Where one turn sends some rows of the set: a few examples, then the rows asked
Z_789: [-1.22  0.77 -0.04  0.62 -1.51 -0.72  0.28 -0.11  0.41  0.11 -2.31 -0.02
  0.34  0.95 -0.58  1.44  1.54]
Z_975: [-1.06 -0.63  0.27  1.62 -1.40 -1.50 -3.62  1.47  0.70 -0.68  0.07  0.00
 -0.24  0.34 -0.73  0.08 -3.11]
Z_261: [-0.75  0.58  0.13 -1.27 -0.94  2.01  0.15  0.21  0.76  0.24 -0.30 -0.07
  1.85 -1.22 -1.08 -1.82 -2.13]
Z_735: [ 0.87 -0.41  1.03  3.35 -1.94 -1.83  0.15  0.58  0.34 -0.31  1.23  0.30
 -0.51  0.42 -0.30 -2.97 -2.22]
Z_901: [ 0.70 -0.43 -0.02 -0.50  0.60  3.61 -1.22  0.43  1.13  0.33 -1.12 -0.06
  0.54  1.30 -0.84 -0.24 -0.56]
Z_959: [ 0.99 -0.32 -1.11  0.14 -1.67  2.62  0.70  1.38 -0.44 -0.89 -1.09  0.63
 -1.21 -0.87  1.09 -0.62 -0.22]
Z_508: [ 0.58 -0.71 -1.79  2.41  0.44 -1.63 -0.78  0.70  1.03 -0.08  0.70  0.80
 -0.17  2.25  0.40 -2.53 -2.02]
Z_399: [-0.56 -0.90  3.45 -0.97 -1.13  1.35  0.12  0.60  0.71  0.92  0.79  0.51
  1.28  0.49 -1.89 -0.77  0.08]
Z_391: [-0.03 -0.08 -0.09  2.77 -0.85 -2.92 -2.47  1.58  0.80  0.17  0.93  0.03
  0.68  0.31 -1.25 -0.62 -2.00]
Z_194: [-0.84 -0.02  0.05 -2.77 -2.39 -0.36  0.69  1.02  0.31 -1.13  1.69 -0.21
  0.46  0.42  0.22 -1.42  0.31]
Z_732: [-2.15 -0.35 -1.17  0.75 -0.81 -0.52 -1.06  0.85  0.87  1.07  1.86 -1.99
 -1.41 -1.13  0.48 -1.55 -2.20]
Z_550: [ 1.32  0.14  0.90  2.69  0.09 -0.91 -0.29  0.98  0.71 -1.06  2.35 -0.84
 -1.80  2.70 -0.07 -1.66 -0.77]
Z_424: [-2.29 -1.40  1.24  2.24 -1.86 -1.34 -1.64 -0.26  1.37 -0.10  1.65 -0.81
  0.97  1.99 -2.05 -0.34  0.03]
Z_26: [ 0.61 -2.04 -1.07 -1.87 -1.42  1.35 -0.26  0.94  1.71  0.09 -0.69  1.66
  1.26  0.68  0.61 -0.90 -0.18]
Z_36: [-1.78  0.64  0.63  3.72 -0.94 -0.56  1.30  2.12  1.12 -1.40  0.04 -1.24
 -0.06  1.03 -1.69  0.23 -1.51]
Z_113: [ 0.55  0.15  0.34  4.58 -0.76 -1.11  0.05  2.47  0.96 -0.36  0.65 -1.50
 -0.57  0.68 -1.61 -0.31 -1.03]
Z_397: [ 0.68  0.55 -1.04  2.10 -0.09 -1.94 -0.90  1.99  2.57  1.14  1.16 -1.74
 -1.04  1.29  0.32 -0.58 -1.50]
Z_434: [ 0.44 -1.91  1.05 -0.02 -1.34  0.61 -0.15  0.72 -0.32 -0.45 -0.51  2.29
  0.98  1.89 -0.80  0.38  1.83]
Z_162: [-0.62 -2.07  0.18  3.51 -2.23 -0.73 -0.48  0.56  1.64 -1.28  1.26  0.48
 -0.33 -0.10  1.32 -2.69  0.07]
Z_777: [-0.40 -0.59  0.45  1.24 -0.04 -1.33 -0.10  2.32  2.82  2.30  0.17 -1.05
 -1.66  1.58  0.67  0.28 -1.57]
Z_642: [-0.99 -0.45 -0.08 -0.33 -0.89 -0.28 -0.17  1.76 -1.48  1.45 -1.48 -0.81
 -1.68 -1.30 -0.09  0.37  0.32]
Z_490: [ 0.60 -0.73  0.34  0.05  0.32  4.13 -1.28  0.86  0.77 -0.43 -0.88  0.00
 -0.28  1.17 -0.76 -0.03 -0.43]
Z_403: [-0.56 -0.33 -0.37  4.29  0.33  1.20 -0.20  0.02  1.19  1.05 -0.55  0.06
 -1.34  0.53  0.14  0.94 -0.20]
Z_634: [ 0.22 -0.84  0.51 -1.37 -0.09  2.41  1.56  1.97  0.40 -1.61  1.16 -0.20
 -0.05  1.15 -0.45 -0.09  1.22]
Z_702: [-0.47 -0.44  0.83  2.70 -0.32 -0.66 -0.38  0.30  1.55 -1.56  2.63  0.18
 -1.50  0.48  1.92 -1.37  0.87]
Z_104: [-1.33  0.66 -0.58 -1.50 -0.91  2.03  0.56  0.30  1.63 -0.06 -0.26  0.00
  1.62 -0.55 -0.38 -1.79 -2.00]
Z_148: [-1.24 -2.25 -1.03  2.41  0.55 -1.06 -1.07  1.28  0.97 -0.96  2.03  1.06
 -0.52  0.68  1.53 -2.27  0.30]
Z_693: [-0.07 -0.53  3.06 -1.02 -0.63  1.93  0.30  0.67  0.70  0.58  0.74 -0.54
  1.26  0.80 -2.34 -0.84  0.13]
Z_106: [-1.53 -0.71 -0.54 -0.89 -2.95 -0.42 -1.52  1.22 -0.26 -0.80 -0.97 -2.37
 -0.30  0.89 -1.22 -0.23  0.75]
Z_956: [ 0.47 -0.38  1.73 -0.59 -2.50  1.60  0.13  0.46 -0.27 -1.66  0.34  1.55
  0.86 -1.59 -0.42 -0.46 -0.43]

Z_508 goes to Z_550
Z_403 goes to Z_424
Now find these:
Z_956 goes to Z_26
Z_397 goes to Z_113
Z_104 goes to Z_490
Z_434 goes to Z_194
Z_777 goes to Z_36
Z_148 goes to Z_702
Z_789 goes to Z_106
Z_693 goes to Z_261

